In the data rows, 128 means zero.
Some points:
vec![161, 160, 164, 150, 103, 128, 115, 168, 187, 113, 161, 68, 97, 152, 154, 178, 123, 125, 106, 178, 155, 160, 138, 48]
vec![178, 97, 97, 132, 128, 78, 113, 117, 102, 125, 128, 114, 90, 126, 125, 88, 102, 118, 92, 156, 113, 81, 128, 176]
vec![100, 101, 195, 146, 146, 76, 104, 123, 105, 140, 133, 123, 78, 120, 56, 138, 168, 136, 115, 101, 107, 181, 125, 124]
vec![121, 150, 91, 130, 117, 139, 103, 59, 180, 154, 94, 119, 145, 57, 132, 96, 103, 126, 93, 133, 101, 111, 87, 124]
vec![124, 120, 131, 101, 165, 131, 57, 145, 158, 144, 131, 138, 57, 140, 184, 98, 167, 153, 93, 163, 105, 123, 144, 164]
vec![210, 111, 74, 109, 100, 85, 125, 110, 172, 100, 133, 114, 130, 119, 78, 109, 156, 112, 165, 200, 143, 28, 110, 125]
vec![169, 100, 133, 127, 142, 162, 169, 128, 115, 93, 119, 101, 139, 63, 154, 124, 144, 103, 123, 124, 119, 163, 167, 190]
vec![93, 123, 110, 127, 116, 165, 137, 124, 157, 107, 150, 113, 166, 175, 123, 156, 144, 130, 102, 91, 166, 179, 117, 127]
vec![159, 149, 127, 152, 116, 27, 228, 114, 77, 177, 66, 186, 109, 195, 171, 96, 157, 122, 79, 67, 180, 129, 60, 97]
vec![104, 109, 146, 86, 112, 125, 117, 164, 160, 106, 88, 88, 127, 129, 153, 87, 77, 113, 114, 92, 137, 103, 128, 140]
vec![173, 162, 166, 190, 107, 143, 131, 123, 168, 142, 130, 135, 165, 107, 150, 129, 114, 135, 100, 125, 134, 159, 121, 140]
vec![169, 156, 123, 133, 176, 132, 119, 112, 102, 95, 73, 187, 65, 158, 79, 125, 145, 75, 161, 146, 186, 169, 114, 163]
vec![130, 95, 126, 185, 102, 128, 136, 110, 103, 171, 192, 81, 142, 50, 80, 122, 181, 111, 152, 121, 185, 164, 159, 131]
vec![141, 131, 93, 112, 126, 112, 43, 100, 110, 143, 145, 172, 125, 153, 168, 158, 107, 109, 101, 115, 92, 133, 125, 126]
vec![117, 163, 177, 120, 122, 107, 143, 156, 77, 107, 165, 125, 155, 133, 162, 156, 255, 76, 130, 67, 68, 44, 123, 116]
vec![115, 122, 70, 77, 76, 130, 134, 57, 98, 130, 173, 149, 152, 143, 211, 142, 139, 127, 179, 114, 136, 123, 137, 142]
vec![149, 111, 141, 107, 63, 210, 178, 109, 125, 255, 112, 101, 34, 111, 133, 119, 146, 92, 192, 121, 109, 138, 102, 109]
vec![134, 104, 156, 116, 113, 147, 129, 150, 134, 79, 123, 156, 87, 76, 145, 87, 106, 180, 127, 140, 182, 101, 83, 113]
vec![119, 89, 116, 64, 103, 79, 133, 120, 145, 125, 117, 112, 140, 116, 111, 111, 161, 91, 75, 139, 129, 165, 127, 157]
vec![102, 145, 141, 150, 112, 127, 126, 145, 155, 152, 79, 113, 108, 111, 127, 111, 116, 144, 139, 168, 140, 155, 104, 166]
vec![132, 94, 155, 149, 89, 83, 114, 109, 110, 113, 91, 87, 122, 143, 120, 120, 135, 133, 123, 95, 129, 100, 139, 119]
vec![135, 214, 84, 130, 119, 42, 191, 122, 143, 80, 161, 102, 114, 69, 124, 111, 138, 160, 117, 125, 128, 130, 158, 110]
vec![145, 146, 171, 94, 101, 134, 138, 144, 106, 157, 100, 73, 176, 175, 106, 83, 108, 85, 173, 135, 132, 125, 203, 149]
vec![86, 151, 160, 178, 92, 73, 120, 145, 113, 116, 161, 144, 151, 157, 123, 142, 102, 149, 168, 208, 105, 132, 121, 168]
vec![26, 207, 96, 131, 72, 116, 186, 140, 127, 117, 130, 103, 93, 114, 106, 101, 74, 81, 129, 129, 159, 97, 179, 170]
vec![106, 106, 112, 97, 173, 150, 106, 86, 139, 124, 104, 61, 105, 139, 119, 133, 131, 103, 102, 82, 102, 128, 98, 121]
vec![124, 124, 161, 92, 169, 131, 156, 64, 112, 150, 143, 137, 92, 120, 68, 85, 130, 192, 82, 170, 75, 102, 170, 104]
vec![106, 155, 141, 117, 129, 135, 127, 119, 122, 151, 181, 165, 169, 149, 101, 60, 136, 117, 151, 173, 159, 165, 77, 158]
vec![175, 119, 145, 168, 109, 115, 126, 162, 138, 137, 145, 153, 106, 139, 175, 131, 129, 126, 173, 163, 113, 112, 104, 160]
vec![83, 97, 96, 138, 133, 124, 136, 164, 130, 94, 74, 142, 83, 105, 155, 192, 111, 135, 136, 88, 142, 116, 172, 145]
vec![136, 149, 119, 148, 134, 124, 107, 113, 88, 81, 119, 102, 146, 98, 120, 112, 109, 105, 115, 98, 106, 111, 105, 120]
vec![116, 111, 156, 156, 120, 131, 130, 137, 105, 165, 124, 110, 116, 140, 158, 129, 124, 150, 162, 153, 129, 146, 185, 76]
vec![126, 188, 113, 135, 136, 147, 131, 130, 104, 155, 100, 123, 117, 115, 140, 154, 136, 180, 108, 126, 121, 158, 136, 119]
vec![166, 118, 105, 128, 147, 142, 147, 129, 144, 155, 149, 112, 165, 170, 109, 98, 119, 199, 169, 105, 121, 116, 160, 109]
vec![153, 144, 112, 170, 164, 125, 75, 112, 159, 135, 126, 128, 172, 160, 133, 144, 152, 137, 159, 141, 115, 160, 110, 146]
vec![97, 110, 118, 137, 88, 153, 110, 132, 136, 93, 109, 170, 106, 101, 142, 82, 163, 98, 87, 124, 80, 106, 133, 62]
vec![175, 183, 199, 83, 123, 175, 143, 127, 92, 87, 128, 143, 98, 113, 104, 162, 55, 78, 144, 104, 67, 163, 44, 149]
vec![122, 140, 188, 107, 129, 143, 130, 195, 140, 151, 144, 139, 145, 138, 126, 134, 130, 139, 119, 131, 167, 113, 110, 120]
vec![149, 132, 41, 164, 169, 125, 123, 161, 122, 164, 120, 74, 123, 157, 168, 151, 154, 98, 122, 163, 112, 118, 155, 163]
vec![138, 117, 121, 126, 206, 129, 158, 152, 121, 143, 154, 140, 112, 143, 128, 129, 129, 161, 141, 125, 150, 138, 153, 134]
vec![139, 133, 127, 81, 138, 136, 110, 117, 114, 96, 96, 60, 149, 70, 170, 136, 197, 148, 175, 112, 169, 149, 89, 115]
vec![130, 180, 137, 92, 93, 129, 94, 109, 156, 161, 99, 160, 124, 100, 108, 177, 172, 157, 71, 161, 133, 159, 184, 94]
vec![67, 161, 92, 147, 163, 182, 127, 129, 129, 127, 119, 158, 123, 126, 120, 111, 187, 141, 132, 129, 135, 132, 102, 149]
vec![101, 108, 90, 135, 108, 135, 88, 145, 77, 188, 170, 175, 148, 137, 188, 138, 91, 124, 108, 119, 134, 113, 95, 97]
vec![113, 111, 122, 79, 112, 91, 96, 146, 120, 156, 55, 144, 167, 92, 109, 118, 134, 165, 174, 124, 151, 120, 124, 120]
vec![188, 162, 170, 149, 122, 125, 87, 161, 158, 160, 86, 137, 188, 154, 140, 148, 89, 84, 103, 73, 114, 100, 182, 134]
vec![84, 132, 137, 160, 140, 142, 144, 131, 136, 97, 85, 113, 168, 191, 150, 137, 155, 176, 166, 147, 158, 144, 87, 143]
vec![86, 117, 118, 135, 113, 97, 122, 133, 149, 112, 77, 132, 121, 94, 97, 212, 133, 113, 150, 145, 127, 153, 129, 145]
vec![76, 153, 128, 148, 81, 147, 97, 82, 95, 72, 150, 106, 109, 166, 132, 92, 116, 151, 136, 137, 107, 125, 115, 62]
vec![139, 83, 111, 80, 83, 100, 114, 122, 118, 89, 100, 146, 162, 140, 98, 89, 130, 119, 84, 129, 129, 216, 142, 150]
vec![104, 87, 118, 185, 99, 131, 126, 134, 89, 106, 110, 149, 119, 90, 96, 132, 80, 129, 151, 93, 77, 102, 134, 114]
vec![170, 158, 148, 77, 129, 128, 186, 142, 177, 122, 150, 124, 120, 150, 155, 157, 114, 175, 121, 124, 94, 147, 116, 118]
vec![156, 153, 144, 124, 143, 148, 108, 148, 167, 153, 147, 159, 161, 116, 100, 143, 132, 167, 115, 101, 176, 89, 152, 140]
vec![103, 108, 205, 139, 182, 131, 151, 0, 179, 109, 138, 147, 124, 145, 159, 188, 107, 60, 115, 159, 210, 66, 155, 98]
vec![89, 87, 122, 139, 178, 106, 104, 126, 93, 137, 82, 95, 112, 127, 134, 106, 89, 98, 133, 168, 133, 101, 128, 96]
vec![159, 147, 75, 128, 167, 162, 167, 124, 127, 103, 134, 68, 120, 133, 108, 137, 89, 117, 108, 128, 116, 104, 75, 107]
vec![105, 127, 159, 81, 127, 154, 116, 122, 46, 156, 185, 105, 152, 106, 160, 170, 94, 184, 59, 135, 190, 87, 124, 231]
vec![125, 121, 177, 102, 194, 121, 163, 162, 102, 136, 111, 155, 215, 82, 142, 143, 125, 138, 173, 187, 81, 102, 113, 83]
vec![123, 162, 99, 72, 121, 109, 123, 97, 169, 132, 149, 204, 107, 138, 108, 166, 113, 164, 219, 70, 88, 99, 161, 157]
vec![132, 80, 132, 132, 117, 151, 152, 147, 167, 111, 145, 114, 137, 178, 138, 121, 119, 153, 116, 86, 155, 118, 102, 119]
vec![153, 170, 124, 184, 197, 112, 71, 112, 138, 127, 170, 118, 108, 86, 139, 62, 90, 136, 184, 37, 169, 164, 154, 108]
vec![125, 126, 113, 124, 101, 110, 74, 134, 135, 150, 108, 96, 114, 125, 69, 143, 114, 157, 121, 116, 139, 89, 59, 117]
vec![125, 67, 152, 193, 108, 125, 136, 137, 175, 130, 189, 135, 106, 119, 103, 182, 158, 142, 119, 117, 97, 105, 85, 200]
vec![132, 86, 139, 130, 92, 102, 121, 81, 118, 97, 142, 106, 143, 139, 179, 117, 95, 160, 131, 131, 66, 191, 138, 122]
Along one direction, these points spread out more than along any other. Take the direction at right angles to it along which they spread out most. Go by this last direction. How many in every 100 of the points above lie lower along it than each point below? Answers are rounded to whole numbers. More than half of the points above lie lower than the first one.
vec![106, 137, 133, 127, 149, 126, 102, 121, 71, 121, 128, 80, 128, 166, 56, 122, 119, 123, 86, 97, 85, 99, 119, 115] 19
vec![141, 102, 49, 126, 115, 142, 147, 115, 92, 162, 145, 164, 203, 133, 88, 208, 84, 84, 96, 154, 126, 142, 107, 69] 13
vec![169, 128, 122, 180, 148, 154, 170, 159, 89, 135, 111, 166, 109, 127, 147, 151, 121, 170, 94, 143, 142, 134, 171, 118] 50
vec![104, 104, 156, 136, 162, 127, 150, 92, 178, 165, 132, 138, 161, 158, 155, 109, 134, 101, 150, 130, 92, 155, 150, 165] 44
vec![96, 70, 112, 103, 182, 116, 171, 178, 163, 111, 119, 141, 141, 76, 135, 98, 107, 119, 118, 126, 105, 139, 116, 103] 53
vec![166, 89, 123, 145, 72, 237, 125, 124, 115, 61, 91, 166, 134, 156, 87, 90, 164, 149, 127, 131, 154, 101, 173, 136] 64
vec![108, 75, 112, 80, 123, 87, 114, 183, 158, 138, 214, 156, 100, 147, 115, 129, 93, 71, 127, 91, 152, 139, 121, 72] 14
vec![98, 160, 105, 121, 156, 164, 144, 192, 170, 130, 138, 127, 123, 182, 106, 125, 151, 112, 124, 145, 100, 117, 142, 134] 53
vec![166, 114, 118, 93, 151, 128, 127, 142, 74, 73, 149, 115, 81, 147, 114, 164, 136, 143, 176, 166, 148, 178, 172, 127] 94
vec![132, 165, 142, 130, 133, 155, 83, 168, 109, 113, 164, 175, 139, 96, 149, 88, 144, 54, 120, 160, 146, 133, 136, 109] 39
vec![129, 131, 122, 182, 150, 163, 198, 119, 164, 129, 140, 165, 161, 129, 125, 106, 135, 116, 98, 131, 100, 149, 138, 154] 53
